In the data rows, 50 means zero.
The table:
np.array([47, 72, 38, 37, 26, 36, 44, 44, 38, 37, 48, 45])
np.array([51, 49, 57, 50, 58, 69, 51, 52, 44, 38, 49, 58])
np.array([58, 48, 48, 62, 73, 39, 56, 52, 67, 56, 43, 46])
np.array([40, 13, 26, 46, 41, 25, 42, 45, 64, 63, 38, 35])
np.array([53, 65, 68, 57, 53, 59, 52, 52, 55, 55, 50, 55])
np.array([58, 49, 54, 64, 46, 65, 51, 49, 63, 59, 38, 57])
np.array([47, 8, 32, 47, 37, 70, 52, 51, 43, 54, 66, 58])
np.array([56, 47, 57, 60, 63, 39, 52, 51, 62, 60, 43, 48])
np.array([42, 32, 45, 43, 42, 32, 41, 47, 49, 47, 32, 38])
np.array([44, 43, 54, 46, 37, 67, 49, 50, 52, 56, 50, 55])
np.array([59, 40, 52, 63, 58, 71, 52, 50, 59, 61, 38, 56])
np.array([42, 52, 46, 42, 28, 37, 38, 45, 43, 48, 32, 39])
np.array([52, 73, 60, 53, 54, 64, 53, 52, 52, 55, 60, 54])
np.array([54, 58, 61, 55, 62, 53, 60, 56, 54, 56, 68, 53])
np.array([54, 76, 76, 60, 80, 65, 64, 60, 56, 54, 75, 60])
np.array([37, 57, 59, 38, 53, 11, 44, 47, 45, 47, 49, 35])
np.array([54, 70, 63, 54, 60, 50, 51, 52, 55, 47, 47, 52])
np.array([54, 47, 54, 59, 62, 24, 55, 52, 70, 65, 50, 49])
np.array([57, 50, 44, 59, 57, 60, 53, 53, 59, 49, 42, 55])
np.array([49, 53, 57, 50, 64, 40, 57, 53, 49, 52, 69, 52])
np.array([42, 44, 50, 37, 55, 24, 46, 51, 43, 47, 49, 34])
np.array([48, 45, 37, 42, 44, 80, 46, 48, 31, 40, 56, 52])
np.array([47, 40, 67, 52, 56, 54, 52, 51, 52, 61, 55, 54])
np.array([39, 0, 18, 37, 42, 18, 39, 45, 47, 54, 31, 35])
np.array([45, 48, 49, 43, 42, 66, 48, 47, 39, 53, 56, 49])
np.array([54, 36, 40, 54, 36, 72, 42, 46, 46, 36, 24, 55])
np.array([54, 59, 40, 54, 47, 40, 45, 45, 61, 55, 30, 42])
np.array([48, 51, 42, 47, 43, 51, 54, 51, 47, 42, 66, 57])
np.array([39, 7, 33, 41, 50, 29, 43, 46, 49, 55, 41, 35])
np.array([45, 97, 58, 36, 32, 34, 43, 45, 28, 34, 56, 47])
np.array([54, 62, 59, 56, 60, 44, 52, 52, 55, 50, 39, 46])
np.array([56, 92, 75, 55, 65, 71, 59, 55, 49, 47, 63, 59])
np.array([42, 76, 45, 34, 31, 40, 42, 43, 25, 23, 52, 46])
np.array([57, 63, 66, 63, 68, 39, 56, 50, 62, 62, 50, 52])
np.array([47, 20, 37, 47, 43, 54, 50, 47, 46, 58, 55, 53])
np.array([56, 44, 49, 63, 72, 34, 52, 49, 65, 57, 43, 44])
np.array([50, 64, 56, 44, 45, 61, 49, 53, 50, 51, 55, 53])
np.array([46, 62, 56, 47, 52, 72, 52, 54, 46, 38, 60, 58])
np.array([55, 50, 58, 59, 70, 57, 60, 57, 69, 65, 59, 52])
np.array([58, 33, 39, 60, 54, 61, 50, 51, 60, 56, 38, 54])
np.array([50, 88, 69, 45, 50, 70, 53, 55, 42, 41, 66, 59])
np.array([52, 51, 54, 56, 60, 36, 45, 47, 61, 61, 26, 41])
np.array([46, 77, 59, 45, 56, 42, 49, 50, 48, 54, 53, 37])
The rows fall into hidden groups. There are 2 groups. Groups can overlap: rows of different groups may look alike. The first row asked about is in group 0, and each new group gets the next number.
More rows, each followed by its group:
np.array([52, 27, 55, 53, 66, 50, 52, 53, 48, 48, 45, 52]) >> 0
np.array([60, 55, 64, 64, 62, 54, 54, 51, 66, 72, 45, 56]) >> 0
np.array([48, 46, 42, 46, 44, 63, 53, 49, 53, 53, 59, 53]) >> 1
np.array([53, 42, 49, 48, 49, 38, 50, 50, 40, 34, 46, 50]) >> 0
np.array([46, 78, 59, 45, 49, 68, 52, 51, 42, 35, 64, 58]) >> 1
np.array([45, 46, 37, 45, 42, 70, 49, 51, 43, 37, 61, 56]) >> 1
np.array([52, 73, 36, 49, 34, 63, 50, 50, 48, 43, 66, 56]) >> 1
np.array([49, 73, 61, 47, 44, 59, 47, 51, 43, 43, 48, 53]) >> 0
np.array([46, 49, 40, 37, 46, 62, 49, 53, 35, 33, 62, 50]) >> 1
np.array([46, 46, 28, 37, 27, 37, 44, 46, 32, 28, 49, 45]) >> 1
np.array([40, 17, 29, 46, 47, 0, 41, 45, 58, 49, 31, 31]) >> 0
np.array([56, 31, 51, 62, 65, 45, 52, 53, 57, 53, 48, 52]) >> 0
np.array([55, 52, 53, 57, 44, 51, 52, 50, 67, 69, 45, 54]) >> 0
np.array([64, 74, 62, 69, 81, 65, 61, 57, 65, 59, 61, 59]) >> 0
np.array([45, 8, 25, 43, 31, 64, 49, 48, 33, 42, 60, 56]) >> 1
np.array([41, 33, 42, 42, 38, 34, 41, 47, 52, 47, 35, 37]) >> 0
np.array([58, 60, 65, 59, 66, 65, 52, 50, 51, 45, 41, 58]) >> 0
np.array([48, 0, 26, 49, 46, 50, 54, 53, 54, 56, 60, 55]) >> 1
np.array([51, 39, 33, 54, 66, 47, 60, 54, 53, 47, 76, 54]) >> 1
np.array([48, 24, 28, 45, 36, 63, 48, 48, 43, 43, 60, 55]) >> 1
np.array([66, 76, 53, 64, 67, 58, 59, 53, 63, 59, 55, 56]) >> 0
np.array([51, 75, 53, 49, 41, 58, 49, 48, 42, 44, 57, 51]) >> 1
np.array([57, 53, 47, 55, 46, 73, 47, 48, 46, 37, 31, 55]) >> 0
np.array([52, 37, 59, 52, 63, 54, 58, 56, 59, 61, 59, 53]) >> 0
np.array([53, 77, 57, 54, 42, 54, 54, 51, 54, 57, 68, 60]) >> 1
np.array([49, 23, 34, 51, 48, 50, 50, 48, 47, 54, 54, 48]) >> 1
np.array([57, 76, 62, 62, 60, 63, 53, 53, 61, 57, 54, 55]) >> 0
np.array([57, 45, 49, 63, 50, 63, 52, 51, 67, 64, 40, 54]) >> 0
np.array([45, 71, 68, 49, 46, 64, 53, 51, 51, 59, 60, 55]) >> 1
np.array([53, 49, 36, 54, 38, 35, 50, 51, 64, 62, 54, 48]) >> 1
np.array([47, 72, 60, 47, 33, 28, 39, 43, 45, 50, 25, 39]) >> 0
np.array([52, 40, 58, 53, 52, 51, 56, 53, 62, 74, 58, 53]) >> 1
np.array([52, 91, 78, 50, 48, 67, 57, 57, 57, 74, 70, 56]) >> 1
np.array([50, 82, 78, 46, 76, 42, 59, 56, 40, 39, 67, 51]) >> 1
np.array([41, 31, 52, 41, 22, 46, 37, 45, 46, 54, 23, 39]) >> 0
np.array([54, 70, 80, 61, 90, 36, 58, 55, 58, 56, 52, 52]) >> 0
np.array([41, 39, 47, 38, 18, 42, 34, 41, 36, 43, 24, 39]) >> 0
np.array([61, 99, 67, 59, 68, 72, 55, 52, 45, 35, 55, 57]) >> 0
np.array([46, 43, 50, 44, 43, 48, 50, 48, 33, 42, 54, 50]) >> 1
np.array([36, 13, 27, 40, 14, 4, 31, 36, 49, 48, 9, 31]) >> 0
np.array([57, 79, 56, 55, 48, 40, 52, 50, 56, 50, 48, 51]) >> 0
np.array([48, 17, 41, 47, 41, 41, 48, 46, 47, 54, 46, 52]) >> 1
np.array([49, 13, 32, 45, 32, 32, 44, 44, 42, 47, 41, 50]) >> 0
np.array([43, 60, 47, 31, 54, 45, 48, 49, 24, 23, 59, 49]) >> 1
np.array([48, 36, 39, 48, 54, 62, 53, 51, 50, 49, 57, 51]) >> 1
np.array([44, 42, 40, 39, 45, 49, 48, 49, 34, 34, 58, 49]) >> 1
np.array([48, 38, 41, 47, 57, 46, 51, 50, 40, 41, 55, 48]) >> 1
